(in the rows, 128 means zero)
Each path below is one point turned by a fixed rotation once a step. After each direction that follows a path, write how fast that rotation turns it, in deg/step (0 if it stays still).
Each turn is a multiple of 5 degrees from 10 to 175, or 0.
Each row of a path follows its step; steps can be skipped.
Rotation 1:
step 1: [125 117 134 131 120 120 121 128 136 124 131 124 131 129 128 136 136 130
 131 127 123 132 124 132 121 123 124 127 120 129 121 127 120 126 121 133
 124 120 124 138 127 125 123 131 119 139]
step 2: [123 118 133 121 117 127 126 129 136 119 134 136 121 127 125 132 132 122
 130 128 123 123 118 132 120 116 136 122 122 130 127 127 130 130 127 130
 131 122 122 124 139 129 127 124 122 124]
step 4: [125 124 126 128 123 130 130 135 134 132 123 132 124 137 135 133 133 124
 129 127 133 133 125 123 123 137 139 130 129 137 137 126 121 139 119 121
 120 134 131 125 139 135 129 132 126 125]
step 5: [130 123 127 126 141 134 133 127 128 135 131 132 131 126 131 126 133 124
 127 133 130 135 129 129 130 125 136 128 125 146 131 132 133 137 123 131
 118 131 135 133 135 132 118 136 124 131]
step 8: [134 142 132 133 140 128 133 141 125 130 123 118 127 127 131 138 127 135
 129 120 128 130 121 130 127 125 129 128 121 124 137 122 139 126 125 124
 125 131 124 121 126 124 127 125 125 130]
step 9: [121 136 130 129 134 123 127 131 129 127 127 118 124 135 133 123 134 127
 130 127 128 131 128 127 125 139 135 117 113 128 138 125 134 122 135 121
 122 132 126 129 120 119 123 131 128 124]
step 14: [118 120 124 131 124 126 122 128 142 116 128 122 128 121 131 129 128 140
 132 139 124 124 132 119 132 131 128 130 121 128 125 127 135 136 133 135
 129 134 133 134 132 125 129 123 132 125]
step 16: [130 130 136 130 120 130 137 118 122 124 129 130 124 125 133 129 136 126
 131 134 129 121 114 124 130 130 127 129 121 130 130 125 131 131 118 141
 127 130 131 133 141 128 132 127 132 137]
step 17: [131 130 131 129 116 119 134 126 130 129 133 138 126 128 135 135 135 128
 137 124 124 130 129 134 121 131 125 129 126 133 135 137 125 127 125 142
 124 136 130 133 128 127 127 126 121 142]
step 24: [137 128 135 133 134 129 140 135 136 132 119 125 130 131 130 123 127 130
 121 128 115 130 129 126 133 120 137 127 126 124 139 126 133 134 129 127
 124 130 123 117 131 129 119 132 133 131]
Speeds:
[126 129 129 131 129 131 129 129 128 127 128 126 126 129 126 126 130 129
 128 127 129 128 131 129 131 128 128 130 128 124 130 129 127 127 130 129
 128 127 126 129 129 130 126 129 125 127] => 25
[126 128 128 127 125 129 126 129 128 128 131 128 126 129 131 125 129 129
 128 125 130 130 128 127 127 128 127 126 130 129 128 127 127 132 131 127
 130 128 127 127 126 129 129 130 127 131] => 135
[128 129 128 128 125 129 127 130 130 128 127 130 129 130 129 128 125 131
 128 126 128 128 128 130 131 126 129 131 128 127 129 130 127 127 124 127
 127 129 128 126 125 126 127 128 126 130] => 160
[126 129 128 128 128 124 130 128 127 129 131 130 128 127 131 128 128 129
 126 131 128 126 128 127 131 129 127 129 129 129 128 124 127 127 129 125
 125 125 129 129 128 129 126 129 127 128] => 70
[127 126 130 129 127 126 125 127 129 128 129 129 130 130 128 127 127 127
 128 129 127 128 129 129 130 125 124 129 124 125 127 127 127 130 129 128
 127 131 129 128 130 128 131 126 129 129] => 25
Rotation 2:
step 0: [130 131 125 118 128 131 131 138 123 130 126 126 130 133 134 132 123 125
 119 131 133 131 137 127 127 121 132 118 120 129 131 123 142 126 123 127
 128 127 127 131 120 132 129 135 115 125]
step 6: [136 132 133 128 135 125 131 122 123 131 127 138 136 127 129 124 127 133
 120 122 138 136 134 131 126 131 124 119 131 130 130 127 124 125 134 131
 120 124 141 133 137 119 131 132 130 130]
step 8: [130 123 124 131 133 125 134 119 127 129 143 129 124 124 119 119 130 123
 126 125 133 129 132 129 125 121 127 130 132 128 126 121 124 127 121 120
 122 120 120 119 136 124 128 118 132 127]
step 14: [126 133 123 126 122 128 132 133 123 121 138 129 123 133 131 129 130 119
 124 123 129 130 119 123 124 124 123 133 127 128 133 133 119 139 129 132
 133 130 119 134 116 125 117 130 134 134]
step 15: [126 121 119 130 134 128 122 132 120 128 141 123 139 135 133 132 118 124
 123 134 134 137 132 129 128 128 127 123 133 132 131 127 132 126 121 132
 128 129 136 132 130 134 135 120 132 124]
step 17: [120 134 128 127 134 129 123 123 125 127 137 133 128 126 120 115 117 124
 119 130 132 123 121 134 125 127 125 129 133 136 135 123 132 131 127 132
 121 133 123 125 121 129 129 140 122 127]
step 19: [129 127 135 122 133 131 123 135 129 129 120 126 120 134 119 122 127 127
 140 129 131 128 124 135 127 137 120 131 129 132 125 121 129 130 127 140
 132 123 120 117 129 126 120 123 132 124]
step 21: [130 126 131 122 125 122 131 124 124 128 116 122 128 131 128 130 127 120
 131 126 133 143 137 124 135 131 131 122 127 123 129 128 120 130 133 139
 116 130 130 129 120 125 124 133 135 131]
step 22: [133 125 132 130 128 137 123 125 123 125 122 133 143 132 129 132 127 131
 134 136 136 122 130 128 118 129 122 126 128 128 125 126 127 122 130 130
 128 114 123 126 125 121 138 131 124 119]
step 23: [137 136 119 134 133 123 139 123 127 124 126 135 122 125 129 126 132 118
 135 123 125 126 130 124 133 130 127 128 124 127 135 120 122 132 121 120
 125 122 129 129 124 120 134 130 121 139]
Speeds:
[129 130 126 127 127 126 126 127 125 130 124 129 127 129 126 132 128 130
 128 130 129 127 131 131 126 128 127 130 128 127 129 130 129 127 128 129
 130 129 128 127 129 129 128 127 129 127] => 120
[126 127 130 132 128 130 129 129 127 128 127 130 129 130 127 127 128 130
 128 129 126 125 132 127 129 130 129 125 129 127 128 129 129 128 128 131
 130 127 125 129 128 127 126 126 127 129] => 120
[126 128 132 126 126 126 130 128 127 129 127 129 130 130 129 128 128 127
 124 126 129 128 128 125 126 126 128 129 129 127 128 130 128 129 130 129
 125 131 127 129 126 128 128 129 127 127] => 100
[129 127 129 127 128 129 127 130 128 129 127 127 127 128 131 128 128 129
 127 127 131 130 129 128 128 130 130 128 126 126 125 126 131 129 131 131
 128 127 128 131 130 129 132 127 129 129] => 120
Rotation 3:
step 4: [135 136 132 128 135 127 135 125 122 121 128 128 123 127 131 120 125 130
 123 132 131 137 128 137 134 133 135 128 138 124 126 133 136 127 126 133
 136 134 133 142 126 129 130 127 119 122]
step 6: [141 138 121 126 133 123 131 125 121 141 127 126 123 134 121 134 129 128
 132 129 133 118 118 127 130 127 121 125 136 123 119 131 129 119 127 131
 130 128 127 133 125 124 127 125 132 131]
step 7: [128 126 133 125 133 128 127 118 128 125 122 129 120 136 135 122 117 128
 131 125 132 130 117 120 128 125 131 130 136 127 120 128 141 123 127 131
 134 134 125 139 136 131 132 125 126 124]
step 8: [124 129 133 123 140 126 129 144 125 127 128 136 124 125 121 132 119 131
 125 124 131 130 126 130 130 129 121 126 138 126 129 133 132 133 127 126
 139 134 126 135 126 119 137 132 128 119]
step 9: [133 136 129 127 133 125 119 128 124 135 122 120 128 126 133 134 125 128
 126 121 137 121 122 124 132 130 126 130 135 140 125 131 124 126 127 128
 138 137 125 128 115 120 128 127 129 138]
step 17: [137 122 120 120 126 134 129 126 125 128 131 128 124 129 134 126 130 131
 134 125 127 131 134 117 129 136 127 128 121 132 136 129 128 136 121 144
 140 136 124 128 124 127 134 125 129 131]
step 19: [130 126 132 133 143 128 137 117 115 127 125 120 127 119 128 124 128 135
 129 123 130 134 130 131 128 133 134 128 131 127 123 124 132 126 125 137
 131 125 127 131 126 137 125 126 117 133]
step 20: [126 130 119 121 132 130 135 123 123 127 139 136 124 131 122 124 132 129
 129 121 132 129 127 127 129 134 131 131 128 115 134 131 126 132 129 139
 142 122 125 134 120 123 134 126 124 125]
step 22: [135 124 128 124 138 125 133 119 123 120 120 131 125 120 133 133 127 129
 123 128 136 128 121 127 131 122 130 117 137 119 123 125 137 122 122 138
 130 128 131 133 136 126 129 126 128 128]
step 23: [127 129 131 126 138 133 137 132 113 136 120 134 118 134 121 125 123 132
 130 120 134 130 124 129 133 137 133 124 134 124 132 135 129 126 131 129
 134 128 123 135 124 125 126 125 127 121]
Speeds:
[129 128 128 126 128 130 130 128 124 129 130 129 130 127 126 130 130 130
 128 127 129 127 128 125 127 127 127 128 128 129 130 127 129 129 128 127
 130 127 125 126 126 126 126 127 132 124] => 125
[125 125 128 127 126 129 129 128 131 129 126 132 127 128 124 127 129 127
 127 129 128 126 130 130 127 127 126 128 131 129 128 129 128 127 131 132
 131 127 128 127 129 128 126 128 128 128] => 145
[126 130 126 127 127 130 128 127 126 128 126 127 126 130 129 132 129 127
 129 126 127 129 129 129 128 128 126 129 129 128 128 130 126 129 128 128
 126 125 125 127 126 127 129 128 125 130] => 100
[128 131 128 128 127 128 128 125 128 126 128 128 130 126 130 127 126 125
 130 129 127 129 128 127 128 127 128 128 131 133 128 127 130 128 126 131
 129 127 128 128 126 131 126 128 128 127] => 145
[128 128 128 125 128 127 129 132 129 127 127 131 130 132 127 127 128 128
 130 129 127 130 130 125 126 128 131 128 128 127 130 129 129 127 126 127
 128 128 129 128 124 130 130 130 128 128] => 115
[128 129 129 129 126 130 128 128 127 126 127 129 128 128 127 130 124 127
 128 129 127 124 128 125 129 130 129 126 130 127 125 128 126 125 129 124
 131 128 128 129 128 128 129 127 127 128] => 20
[128 127 129 129 128 129 129 130 128 126 124 128 127 126 130 130 129 130
 128 128 130 128 128 131 132 128 130 126 127 130 129 130 126 126 127 128
 128 129 130 127 125 127 126 127 128 127] => 80
Rotation 4:
step 2: [131 123 122 130 130 136 130 115 133 119 123 130 136 126 138 127 134 129
 136 125 128 127 140 126 118 131 133 129 133 125 131 132 138 123 123 130
 126 128 125 119 125 124 129 125 123 135]
step 5: [124 118 128 127 130 129 135 131 136 122 130 130 125 128 133 130 132 138
 132 119 133 122 134 132 115 120 133 131 137 131 127 125 127 123 122 126
 123 131 124 118 123 120 136 127 126 134]
step 6: [138 130 118 127 118 131 122 128 133 124 131 113 131 121 133 131 124 134
 133 119 135 130 132 129 117 125 125 134 121 125 130 123 134 126 121 124
 131 123 131 122 131 123 128 128 126 128]
step 9: [133 126 119 132 125 127 125 132 128 131 124 124 133 129 139 124 128 130
 125 124 133 121 139 130 120 118 128 127 119 124 125 136 132 121 116 126
 129 128 138 123 125 118 130 123 133 130]
step 10: [127 131 133 128 129 139 125 127 126 122 120 125 138 135 130 120 126 134
 132 122 128 125 134 128 126 126 122 132 123 139 134 123 141 127 118 127
 129 125 132 117 125 133 121 131 128 132]
step 11: [134 122 130 131 129 133 132 133 131 126 125 123 126 134 132 131 137 133
 120 133 138 131 135 120 121 128 139 127 138 133 136 123 136 128 121 129
 122 119 131 125 129 129 128 129 126 138]
step 12: [130 129 119 129 132 128 131 136 127 132 129 127 130 134 131 136 127 143
 129 120 131 128 132 125 128 115 132 128 119 122 131 127 131 123 117 126
 119 121 130 132 122 121 129 121 121 129]
step 13: [127 126 126 133 127 134 129 129 126 120 130 129 142 134 139 129 128 140
 134 126 134 128 128 128 123 125 126 136 129 128 131 122 136 129 121 122
 130 140 133 120 123 131 132 122 134 125]
step 14: [130 128 129 128 122 136 126 122 122 121 131 119 121 130 130 131 129 133
 125 121 139 126 131 119 117 119 125 129 137 134 138 124 130 133 118 134
 124 126 125 125 126 127 128 132 136 132]
step 15: [129 129 127 128 121 127 122 129 125 132 126 121 134 135 130 137 132 140
 113 122 130 130 136 129 131 115 125 131 130 120 133 128 135 127 126 127
 127 124 134 127 137 123 133 129 121 131]
Speeds:
[130 131 129 127 131 128 129 129 126 126 129 130 131 129 126 127 124 129
 128 129 127 126 129 129 128 129 128 126 131 128 128 125 128 127 129 128
 130 128 128 125 128 130 129 127 130 128] => 120
[128 126 130 129 128 131 129 128 125 126 129 130 128 128 128 128 133 127
 128 128 126 126 124 127 128 130 127 127 128 130 129 126 128 129 126 126
 128 131 128 126 128 129 127 128 127 128] => 120
